(in the rows, 128 means zero)
Each path is a new rotation, seen through one point. The rows after it are directions, each followed by how far the rotation turns it, in degrees a step (0 if it stays put).
Each turn is a multiple of 5 degrees from 10 to 175, or 0.
Each row of a path follows its step; steps can be skipped.
Rotation 1:
step 1: [132 130 122 133 126 131 126 131 117 134 128 120 123 134 133 116 130 134
 129 136 128 131 128 127 125 134 132 125 137 128 128 123 130 137 137 126
 140 135 128 137 128 130 109 139 127 130 130 142 130 137 136 134 120 136
 123 134 138 130 126 131 116 125 122 135 129 141 132 131 124]
step 3: [125 131 127 136 136 129 129 123 131 120 120 134 121 135 115 138 125 121
 128 118 131 123 131 138 128 128 125 125 118 129 131 120 122 118 136 134
 131 132 131 132 127 129 137 125 143 134 137 122 123 127 118 112 132 130
 135 125 126 126 126 134 137 133 116 129 130 115 126 132 135]
step 5: [122 135 136 134 127 126 131 130 137 125 125 116 132 119 136 129 121 143
 128 135 126 127 123 112 131 126 141 133 135 125 127 132 120 133 129 133
 138 136 123 130 132 129 130 124 113 127 116 121 122 127 137 126 120 131
 121 119 128 134 129 116 124 126 133 129 129 134 129 131 120]
step 7: [144 130 130 122 126 128 125 129 130 132 133 120 121 149 128 128 124 120
 131 134 130 132 129 136 130 140 119 127 128 119 129 133 136 135 128 118
 128 136 132 130 119 119 139 134 129 134 137 127 133 123 124 132 135 123
 143 129 139 127 133 132 132 132 120 129 137 125 130 120 133]
step 8: [134 128 136 124 137 134 133 126 123 132 139 137 124 139 135 130 133 125
 119 140 115 128 129 138 120 122 124 124 127 126 137 122 127 120 135 137
 139 125 129 123 122 129 122 127 134 138 137 134 128 132 122 133 133 133
 131 139 121 128 117 121 128 131 131 122 125 119 136 139 124]
step 9: [118 135 134 128 125 126 131 130 121 136 135 128 130 115 127 130 131 126
 124 127 129 135 142 126 125 115 132 127 120 120 111 125 131 117 129 135
 134 132 122 122 124 132 120 127 130 124 114 121 124 135 130 118 125 128
 123 123 134 123 112 130 128 127 126 130 126 130 121 144 132]
step 10: [122 127 120 131 130 126 139 132 125 130 123 130 124 118 124 131 133 139
 136 115 125 132 120 117 135 114 123 142 128 137 125 127 129 127 125 118
 125 130 129 128 129 124 141 119 129 129 131 122 127 124 140 117 129 138
 115 121 121 121 136 137 125 133 126 128 130 132 121 126 130]
step 11: [127 126 123 124 131 135 121 126 135 123 126 122 134 125 120 121 118 129
 131 123 127 125 125 133 134 140 128 128 136 128 137 132 133 134 126 123
 124 139 131 130 130 131 128 138 119 133 124 124 127 123 120 129 133 133
 125 128 119 131 140 138 127 144 134 128 125 118 112 117 111]
step 12: [135 122 137 139 116 127 121 121 125 129 123 132 130 132 137 131 128 135
 135 137 135 127 127 133 112 130 136 121 129 127 134 130 123 136 119 128
 126 133 134 126 126 117 125 140 121 131 127 134 130 130 117 135 137 128
 132 139 128 129 135 107 123 132 133 134 135 129 130 128 125]
step 13: [127 139 122 133 122 124 119 130 117 122 131 115 126 127 129 130 133 133
 134 144 123 125 132 131 133 123 134 129 125 132 130 122 125 130 126 132
 132 125 132 114 125 133 127 133 140 132 130 138 123 132 133 136 130 123
 138 128 141 130 118 129 132 111 135 126 134 134 133 136 135]
Directions:
[128 125 126 129 124 127 129 127 128 129 129 129 128 126 126 128 124 128
 128 129 129 129 130 124 129 129 127 130 130 127 131 127 127 125 128 126
 129 130 129 129 127 130 130 127 126 127 127 127 126 127 130 128 128 128
 128 131 126 129 128 126 125 126 128 130 127 128 126 125 127] => 65
[129 128 125 131 129 131 130 131 127 129 131 131 127 129 128 129 125 126
 130 126 125 126 127 127 130 125 128 127 126 128 126 127 127 127 129 130
 128 128 127 128 129 129 127 128 127 126 128 124 129 129 126 126 127 127
 128 129 125 129 126 129 128 129 128 129 130 128 127 128 130] => 60
Rotation 2:
step 0: [141 125 128 130 124 123 129 120 133 141 132 123 127 130 123 127 117 118
 126 125 122 122 130 126 132 128 124 125 117 125 125 126 125 127 134 128
 144 131 126 122 131 117 133 119 135 129 115 129 133 128 130 138 120 141
 132 126 122 135 118 116 121 139 122 124 133 140 128 133 131]
step 1: [125 127 120 119 144 126 133 134 128 118 120 134 117 125 119 128 124 131
 121 141 123 111 131 123 123 121 118 137 129 130 116 137 123 134 120 126
 129 130 132 122 119 132 118 132 122 123 127 132 124 130 127 130 131 120
 130 123 119 123 125 126 116 130 125 134 116 125 126 126 128]
step 2: [136 129 131 140 119 115 132 124 125 123 129 136 126 127 121 134 121 133
 129 128 129 124 135 138 127 133 127 124 134 121 130 130 140 131 122 129
 130 114 133 130 136 122 143 121 128 125 124 120 137 127 132 119 120 125
 137 136 128 123 144 131 117 138 136 134 128 132 128 125 127]
step 3: [119 125 128 121 133 132 131 125 135 131 144 128 114 124 128 133 128 128
 131 110 125 117 128 137 125 127 124 139 118 123 125 122 121 133 128 123
 122 138 121 132 126 141 125 124 123 145 122 115 131 139 127 128 136 132
 127 130 129 124 131 130 127 130 125 131 130 125 121 134 135]
step 6: [125 124 116 124 133 125 122 115 136 124 122 122 127 144 125 136 116 120
 131 138 130 123 136 126 116 141 125 129 125 123 127 130 136 131 134 130
 129 132 125 128 126 120 122 137 125 122 112 132 124 123 128 127 139 124
 133 129 127 125 134 121 124 126 135 126 133 122 113 128 135]
step 7: [120 130 119 132 129 132 147 123 112 131 134 137 133 127 130 127 121 135
 125 132 126 126 131 129 130 129 126 126 131 132 127 130 127 122 121 130
 133 135 134 126 128 119 135 127 129 132 130 121 119 149 134 125 122 140
 133 136 123 124 124 125 126 144 123 129 121 132 121 121 136]
step 9: [130 119 119 117 128 130 130 115 130 116 126 129 136 130 124 127 131 126
 124 125 134 112 118 126 120 120 126 129 126 123 128 128 126 129 121 125
 135 132 136 131 135 127 127 119 124 124 130 117 146 127 127 128 116 121
 128 121 122 125 129 123 119 144 117 118 127 128 126 130 125]
step 11: [135 128 124 124 128 136 126 114 126 123 137 135 119 118 131 122 124 118
 126 121 133 120 131 129 124 133 114 124 138 122 127 128 138 134 134 118
 129 128 119 148 128 128 124 128 129 127 123 125 119 127 133 129 134 130
 129 142 125 116 134 123 124 135 136 126 125 125 134 128 118]
step 12: [130 124 114 132 140 129 138 131 142 129 130 131 123 128 127 140 127 121
 129 123 128 136 134 133 129 131 129 136 131 139 133 125 136 117 133 127
 125 135 133 122 121 123 136 127 128 133 114 121 138 139 125 125 125 131
 128 124 124 136 116 124 123 136 131 136 133 138 129 139 130]
step 13: [122 127 140 129 130 132 132 126 117 128 130 125 119 130 131 134 120 117
 114 134 120 121 139 116 120 121 122 129 135 120 118 133 124 141 121 135
 116 128 131 127 132 115 119 115 126 133 124 135 125 125 122 130 131 133
 123 127 126 137 129 127 119 134 128 124 127 127 121 130 127]
Directions:
[128 127 129 128 129 126 124 124 130 128 129 129 130 129 127 129 127 126
 130 129 129 127 126 129 129 128 127 128 129 127 130 125 129 126 127 124
 128 125 128 128 130 131 130 127 130 131 127 126 127 128 126 131 128 125
 129 129 127 130 127 128 129 128 131 127 128 129 128 129 129] => 120
[127 127 125 128 130 131 129 127 127 128 127 128 128 129 128 129 128 130
 129 129 127 128 126 129 126 128 127 125 128 129 131 129 131 125 129 130
 128 128 132 128 130 127 131 125 127 126 130 127 129 129 130 129 126 128
 128 126 126 125 128 129 128 126 131 127 128 129 130 126 127] => 145
[128 128 127 127 131 127 129 127 128 130 126 127 128 129 128 130 127 128
 131 128 131 126 126 125 130 130 127 129 128 127 130 128 129 127 127 128
 128 131 131 125 125 127 126 131 127 132 129 127 129 126 129 127 128 129
 126 125 127 128 128 128 127 128 125 129 128 129 128 126 127] => 125
[131 128 130 126 128 130 127 129 129 129 129 132 128 128 127 130 128 127
 128 126 126 129 128 126 126 126 129 129 130 127 127 127 131 127 130 125
 126 130 128 127 126 128 130 125 129 128 130 128 129 129 129 127 127 132
 128 128 126 128 126 128 131 127 126 127 128 126 127 127 131] => 85
